Each path is a new rotation, seen through one point. The rows after it are directions, each followed by how far the rotation turns it, in deg/step (0 if it stays put).
Each turn is a multiple of 5 degrees from 10 to 175, or 0.
Each row of a path follows its step; steps can be skipped.
Path 1:
step 0: -1.81,+2.60,-0.81,+1.17,-3.32,-0.30,+0.58,+0.05,-1.18,+3.87,+1.86,-1.09,+1.35,-1.05,+0.19,-0.33,-1.83,+1.79,-1.46,+1.12,+1.58,-1.20,+1.27,+0.63,+2.66,-1.91,-0.50,+0.21,-3.82,+0.25,-2.01,-0.82,+4.23,+1.58,+0.38,-2.25,-1.36,-0.96
step 1: -0.38,-1.51,+2.37,+1.71,+2.17,-0.50,-1.25,-1.10,+1.10,+1.12,-3.20,-2.87,-2.11,+0.72,+3.05,+2.52,-0.95,+2.20,+2.07,+0.04,-0.65,+0.88,-2.51,+0.16,-2.36,-2.29,+0.85,-0.14,-2.71,+0.54,-1.03,-0.79,+2.07,-3.01,+1.27,-1.35,+0.75,+2.40
step 2: +1.42,-2.71,-3.60,+1.23,+2.66,+0.34,+0.24,+1.20,+1.26,+0.64,-2.09,+1.44,-0.89,-0.60,-0.40,-2.63,+2.21,+0.74,-0.17,-2.38,+1.20,-0.77,-1.98,-0.72,+0.73,-1.42,-1.36,-4.42,+0.72,+4.58,-0.62,+1.77,+0.01,-0.61,+0.53,+1.49,-2.11,-0.73
step 3: +2.36,+1.83,-0.90,-0.77,-0.88,-1.56,-0.93,-1.87,-0.86,+2.73,+1.85,+2.68,+2.44,+0.67,+0.94,-0.27,+1.87,-0.62,+0.44,-0.41,+1.56,+0.31,+3.60,-1.34,+1.09,-0.55,-2.70,-2.13,+2.11,-0.40,-0.61,-0.01,+4.84,-0.13,-1.38,-1.28,+2.34,+2.35
step 4: -2.56,+0.04,-3.75,-1.18,+0.50,-1.18,+1.00,-1.17,-1.46,+0.35,-0.97,-0.14,-1.67,-1.33,+0.80,+2.21,-0.23,+3.74,-0.33,+3.52,-3.07,+2.60,+0.59,+1.49,-0.72,+0.16,-0.40,+0.90,+0.98,+0.40,-1.50,-0.74,-0.75,-0.98,+2.51,-0.89,+2.97,+3.80
step 5: -2.01,+1.13,-2.12,-0.93,+2.83,+2.15,+2.07,+0.52,-2.68,-0.47,-0.34,-1.62,-0.27,-1.37,+1.95,-0.47,+3.54,+0.45,+0.11,+0.13,+1.89,-1.57,-0.63,+3.18,-1.54,-0.47,-1.11,+1.04,+0.04,+2.55,+0.99,-0.74,+1.81,+1.01,+0.56,-0.01,-5.56,-1.05
step 6: -2.86,-0.19,+4.17,-0.79,-0.94,-1.95,-1.74,-1.13,-0.58,+0.35,-0.23,+0.63,-0.89,+0.79,+4.95,-1.90,+1.00,-2.41,+3.25,-1.32,-1.85,-0.01,+0.84,+0.82,+1.10,+1.53,-3.18,-2.11,+0.34,+1.46,+0.82,+1.21,+1.92,-1.55,-1.71,-0.62,+0.46,-0.64
step 7: +0.62,-3.80,-1.69,-0.36,-2.81,-2.08,-0.89,+0.06,-0.20,+4.33,-0.89,+0.05,-0.99,-2.65,-0.82,+0.28,-2.27,+1.51,-1.06,+1.82,-3.33,-2.41,+1.06,+1.29,+1.23,+2.85,-1.57,-1.69,-1.10,+0.43,-1.90,+0.73,-0.59,+0.97,+0.91,+2.02,-0.99,+1.17
step 8: +2.25,-2.39,-0.43,-2.75,+1.83,-1.03,-3.30,-1.45,-2.76,+2.34,+0.27,-1.50,+0.30,-1.08,-0.39,+0.35,+3.20,-0.83,-1.48,-0.33,+1.97,-0.79,-2.04,+0.19,-2.22,-1.04,+0.88,+2.06,-1.03,-1.57,-0.67,-4.92,+2.33,-0.09,+0.03,-0.93,-1.57,+1.39
step 9: -2.32,-1.70,-0.39,-0.83,+1.12,-4.32,-0.50,+0.04,-0.43,-4.16,+2.24,+1.74,-2.10,+1.80,+1.73,-4.11,+1.30,+1.01,+0.10,+0.84,-0.44,-0.02,-2.80,-1.32,+0.61,-2.64,-2.48,+0.13,+0.32,+1.10,-1.41,-0.50,-1.24,-2.29,+0.19,-1.31,+0.70,-0.07
step 10: +1.50,-0.02,-0.73,+0.90,-0.68,+0.75,+0.11,+2.12,+0.29,-1.29,-0.63,-0.21,+0.35,+1.96,-1.20,-0.33,-1.88,+2.28,+0.26,+3.64,-0.30,-3.77,+3.35,-0.03,+1.69,-0.06,-4.82,+1.01,+1.35,+1.03,-2.32,+0.58,+3.67,+1.01,-1.01,+0.67,-2.47,-0.55
step 11: -0.90,-2.22,+0.83,-2.81,-0.08,+3.10,-4.17,-0.27,-0.18,+1.55,-2.63,-0.70,+0.37,+1.58,-2.24,+0.43,+0.27,+0.49,+3.18,+2.05,-0.95,+2.34,-0.51,+2.91,+0.04,+0.62,+0.49,+1.04,-0.34,+1.00,+1.37,-2.10,+3.08,-0.54,-0.85,-2.07,+2.92,+0.60
Directions:
-0.45,-0.43,+0.26,+0.58,-0.20,-0.32,-0.29,-0.07,-0.22,-0.62,-0.50,-0.22,-0.57,-0.30,-0.31,-0.85,+0.26,-0.21,+0.49,-0.80,-0.75,+0.20,+0.55,-0.14,-0.76,+0.16,+0.05,+0.39,-0.02,+0.80,-0.31,-0.24,-0.30,+0.37,+1.16,-0.40,+1.80,-0.15 -> 145
+0.46,+0.14,-0.09,+0.15,-0.31,-0.24,+0.79,-0.56,-0.09,+0.25,+0.08,-0.95,+0.86,-0.12,-0.27,+0.25,+0.26,-0.73,+0.12,+0.17,+0.35,-1.41,+0.28,-0.63,-1.17,+0.27,+0.06,+0.56,+0.33,+0.20,+0.51,-0.10,+1.36,-0.65,-0.15,-0.29,+0.23,-0.61 -> 145
+0.20,-0.33,+0.26,+1.30,+0.59,-0.58,-0.39,+0.89,-0.68,+0.50,-0.06,+0.04,+0.32,-0.77,+0.63,-0.54,-1.04,+0.06,-0.26,-0.19,+0.65,+0.00,-0.20,+0.21,+0.40,+0.81,+0.34,-0.18,-0.53,-0.03,+1.00,-0.67,+0.21,-0.86,+0.18,+0.70,+0.31,-0.03 -> 60
+0.47,-0.59,-0.55,-0.02,-0.80,+0.82,-0.21,+0.49,+0.25,-0.66,+0.09,+0.35,+0.35,+0.18,+0.64,+0.69,+0.41,-0.09,-0.17,-1.48,+0.65,-0.22,+0.59,+0.29,+0.58,+0.58,-0.47,+0.61,-0.68,-0.27,+0.06,-0.61,+0.38,+0.07,+0.55,-1.05,-0.39,+0.30 -> 140
-0.04,+0.14,+0.22,+0.45,-0.31,+0.33,+0.16,-0.13,-1.36,+0.28,-0.92,+0.18,-0.05,-0.18,-0.50,-0.15,+0.43,-0.65,-0.06,-0.08,+0.70,+0.22,-0.51,-0.11,+0.55,-0.71,-0.35,-0.08,+0.05,-0.09,+0.44,-0.77,+0.62,+1.90,-0.76,-0.06,+0.16,-0.21 -> 135
